0: [112 156 124 134 102 156 162 124 123 117 133 146 149 118 173 155 139 139 113 125 141  93 117 129 102 116 180 132 166 128 134 142 120 138 137 128 121 153 157 112 151 154 127 143 184 124 187 148]
1: [126 155 114 123 107 147 159 118 121 123 137 140 162 116 176 161 143 152  99 116 149  83 109 133  95 123 186 135 175 125 136 137 116 139 130 128 130 148 161 115 155 152 124 133 183 131 186 150]
2: [125 155 124 126  99 148 155 112 124 124 131 140 153 110 172 169 144 153 107 121 140  95 100 141 103 130 183 140 170 136 138 138 117 132 129 125 124 142 160 116 162 137 126 129 175 127 183 147]
3: [147 122 116 119 112 109 127  87 129 158 105 151 153 124 130 153 161 155 113 101 139 125 105 154 129 121 120 124 161 163 136 122 133 144 127 100 132 138 116 158 168 161 153 137 160 126 134 166]
4: [135 155 123 132 102 140 154 111 132 141 136 145 152 120 162 163 140 161  98 117 142  89 102 142 103 138 169 137 171 135 144 135 115 130 133 128 136 152 149 125 154 142 132 143 176 136 179 155]
5: [126 155 121 128 100 141 154 116 131 135 139 150 152 112 169 164 145 154 106 118 146  89 105 140 100 131 180 142 175  65  65  67  67  68  67  69  68  68  71  69  72  72  71  73  77  74  76  76]
6: [139 137 135 133 122 135 135 123 129 137 137 131 138 129 139 134 138 140 119 122 134 116 125 127 118 133 139 135 139 136 141 134 130 133 134 134 134 143 142 125 141 139 140 145 152 148 149 140]
7: [153  87 126 127 147 102  90 111 135 159  97 130 137 159  78 110 133 135 154 118 118 172 127 144 161 123  54 120 100 156 131 118 148 142 141 111 143 132  96 165 133 158 159 146 119 145  86 149]
8: [149  97 135 134 145 112  96 114 136 160 108 125 141 162  82 106 127 137 152 123 117 168 126 139 159 124  60 124  93 147 135 118 145 135 140 122 148 140 103 158 126 150 154 150 119 151  93 143]
9: [115 141 129 139 111 131 150 117 126 139 148 144 142 130 139 145 146 146 105 113 141 105 124 133 112 128 152 139 147 130 135 137 135 130 140 132 136 141  71  69  72  72  71  73  77  74  76  76]
10: [115 133 130 129 140 141 129 153 131  88 157 134 117 120 144 123 130 124 151 133 130 126 143 109 106 118 148  63  63  65  65  67  67  68  67  69  68  68  71  69  72  72  71  73  77  74  76  76]
11: [ 93 143 154 128 132 145 141 163 110 101 127 102  82 143 111  97 128 112 176 167 104 110 122 121 126 125 178 130  73  50 120 126 113 120 116 172 136 115 172  76 100  78 126  95 161 157 190  83]
12: [142  91  89  72 121  82 112  95 121 127  77 162 104  92 101 147 177 125 125  98 128 144 131 142 130 107 111  89 175 183 100 126 150 169 114  78 108 101  97 178 189 181 176 111 146 102 121 177]
13: [130 137 121 127 127 149 129 152 119 115 126 107 136 127 155 116  79 136 139 143 143 124 128 139 112 164 142 156 111 120 126 129 110 128 133 175 141 128 161 109 128 125 123 158 155 154 159 130]
14: [164 123 127 131 113  69 125  59 139 193 126 161 137 127  98 151 173 148  84  87 134 139 104 153 142 104 100 115 172 166 148 100 154 129 119  76 141 150  91 215 187 159 178 139 132 128 104 172]
15: [ 99 114 139 125 152 151 129 171 123 109 143  93  93 155  96 102 129  96 165 160 112 121 149  82 132 102 114 128 108 115 109 133 146 159 143 166 129 115 155 104 105 130 128 124 111 140 146 120]
16: [120 114 119 148 148 120 137 141 129 105 136 129 109 129 136 106 121 105 161 131 123 133 149 121 135 117 118 117  99  65  65  67  67  68  67  69  68  68  71  69  72  72  71  73  77  74  76  76]
17: [127  98 159 140 143 165 100 158  96  83 182  98 102  94 119  93  66 105 166 153 139 133 144  99 129 164 100 143 110 108 121 120 134 110 114 181 131 126 140 131  85  94 135 137 120 177 122 155]
18: [121 145 150 123 131 104 127 139 155 121 155 102 125 144 122 109  81 108 125 153 102 133 153 115 137 142 101 149 106 102 145 139 137 129 157 160 154 156 136 115 100 125 131 134  95 142 147 135]
19: [156 120  79  84 112  77 106  92 107 143  58 153 125  76 136 143 134 134 108 111 150 134 114 180 144 168 113 121 169 180 113 110 140 146 120  93 126 107 102 204 194 160 170 138 158 122 121 200]
20: [201 167  91 101  46  38 105  47 108 190  71 153 147  43 185 177 114 171   6  90 181 112  80 202 145 213 129 148 209 189 162  86 111  99 109  84 127 141 114 255 227 134 184 160 146 118 132 237]

[108 174 144 159 147 137 147 188 152  99 160 121 110 135 144 124 106 152 123 144 159 124 151 138 106 135 149 124  66  87 142 141 118  87 144 206 137 126 169 114  87  94 129 181 149 178 171  81] 13 11 18
[134 150 121 124 106 136 153 112 129 139 146 144 141 116 165 152 134 149  98 112 138  96 115 138 118 128 165 130 155 137 148 140 128 127 138 124 134 145 146 133 156 137  71  73  77  74  76  76] 9 6 2
[114 105 118 107 146 130 120 151 120  98 106 132 113 131 105 116 134 106 151 137  95 136 150 114 141 126 126 103 117  65  65  67  67  68  67  69  68  68  71  69  72  72  71  73  77  74  76  76] 16 10 5
[109 130 140 131 138 141 130 160 135  96 139 134 107 120 127 128 107 108 144 152 125 132 152 110 126 130 143 138 126 116 134 144 124 131 155 154 137 136  71  69  72  72  71  73  77  74  76  76] 9 18 15
[116  72  85  80 132 113 106 138 118  88  59 154 109  98 105 142 164 108 162 123 115 145 156 134 131 110 115  89 162 174  86 147 136 188 105  99 101  68  71  69  72  72  71  73  77  74  76  76] 9 16 10
[112 124 121 116 148 134 130 156 119  99 125 105  98 138 117 115 123 101 147 155  98 146 151  99 136 135 140 125 105 120 117 142 132 150 145 140 122 120 145 118 133 129 147 136 130 125 152 124] 15 18 6
[121  95 150 145 166 131 107 158 134 121 150 107 106 169  77  83 119 100 174 146  99 166 160  99 152 108  76 116  73 113 127 132 151 132 143 153 150 136 126 115 104 134 141 138 102 160 110 113] 15 18 8
[121 111 114 107 135 125 111 134 121 105 111 134 117 120 125 121 117 119 144 140 119 139 143 135 134 129 122 109 114 148 117 133 129 142 135 137 123 115 130 131 138 152 142 135 148 137 131 146] 6 13 15
[156  84  71  67 115  86  94  87 114 137  31 164 136  94 118 157 170 144 135  97 135 150 114 173 142 131  93 100 174 206 104 119 136 177 112  69  68  68  71  69  72  72  71  73  77  74  76  76] 9 12 3
[115 148 131 138 120 124 146 127 120 125 148 141 139 126 147 140 141 133 107 134 136 100 128 116 115 124 154 122 146 124 145 138 136 128 134 131 125 149 158 130 142 150 129 139 150 137 163 149] 6 0 4
[114 159 155 161 136 136 131 162 139 123 168 114 110 136 112 101  86 110 106 154 117 130 159 106 133 132 144 138  99 108 143 149 140 112 141 161 145 133 152 140 115 122 138 138 129 160 147 123] 18 13 6
[127 148 136 135 128 140 127 148 124 128 115 104 135 136 139 119  93 136 137 139 126 136 121 133 134 162 118 144 100 114 138 137 122 131 151 151 142 127 149 121 112 122 125 149 145 155 141 145] 13 6 18
[105 138 120 118 128 137 146 163 117  99 147 124 131 112  98 123 123  91 132 142 102 134 123  94 142 124 128 136  93  80 115 143 129 127 146 153 112 116 160 108 104 127 115 126 129 130 167  98] 15 18 11
[112 113 162 150 155 134 118 151 139 126 156  99 114 165 102  86 101 110 162 153 104 145 143 102 146 123 100 132  77  99 142 136 150  68  67  69  68  68  71  69  72  72  71  73  77  74  76  76] 16 10 9
[149  84  91  87 152  84  72 132 120 118  41 124 103 108 102 105 110 113 147 128 127 178 149 147 167 161  64 118  97 170 104 113 144 160 131 126 120  85 107 175 148 147 166 136 124 131 103 166] 7 8 19
[107 168 146 158 121 157 148 154 132 123 172  94 139 131 148 111  88 135 117 138 136 114 125 121 127 145 149 138 104  96 138 134 111 103 143 175 168 151 159 107 103 105 112 152 141 175 169 130] 13 18 6
[107 134 151 154 139 178 137 164 130  98 158  91 129 151 152 116  93 133 151 151 127 118 136 108 115 152 138 141  90  95 143 156 119 115 151 183 137 152 176  86 100 116 100 155 147 172 177 110] 13 18 11
[137 120 142  87 126 123 101 122 114  90  82 100  80  86 142 118  89  44  76  88 118 153 153 183 157 150 146 149 195 171 100 193 138 131 122 124 111 108 124 204 147 107 139 137 138 108 187 196] 19 6 12
[118 111 106 123 124 131 121 128 125 105 123 127 118 130 121 140 139 121 138 125 124 131 139 117 126 121 133 120 145 141 125 136 128 150 130 128 119 130 130 131 148 153 144  73  77  74  76  76] 6 9 15
[105 142 124 118 121 167 157 149 133  89 147  99 105 107 142 101  94 127 144 162 140 111 144 103 124 166 165 142 127  89 115 150 152 147 132 164 127 135 163 149  91 100 121 166 143 137 160 138] 13 17 18
[118 142 114 108 118 148 137 122 110 105 122 141 136 119 141 145 150 138 117 128 134  98 121 123 109 122 162 140 162 148  65  67  67  68  67  69  68  68  71  69  72  72  71  73  77  74  76  76] 5 16 10
[115 150 113 122 113 145 156 133 138 121 144 132 125 107 172 150 141 139 120 135 133  97 130 128 100 116 185 138 159 132 145 148 116 139 126 136 119 135 166  69  72  72  71  73  77  74  76  76] 9 6 5
[114 127 120 120 126 137 145 129 124 116 120 139 125 105 142 131 143 121 119 126 134 124 133 123 123 117 148 128 152 140 121 141 123 145 130 132 125 124 138 116 155 149 133 120 148 126 151 144] 6 0 2
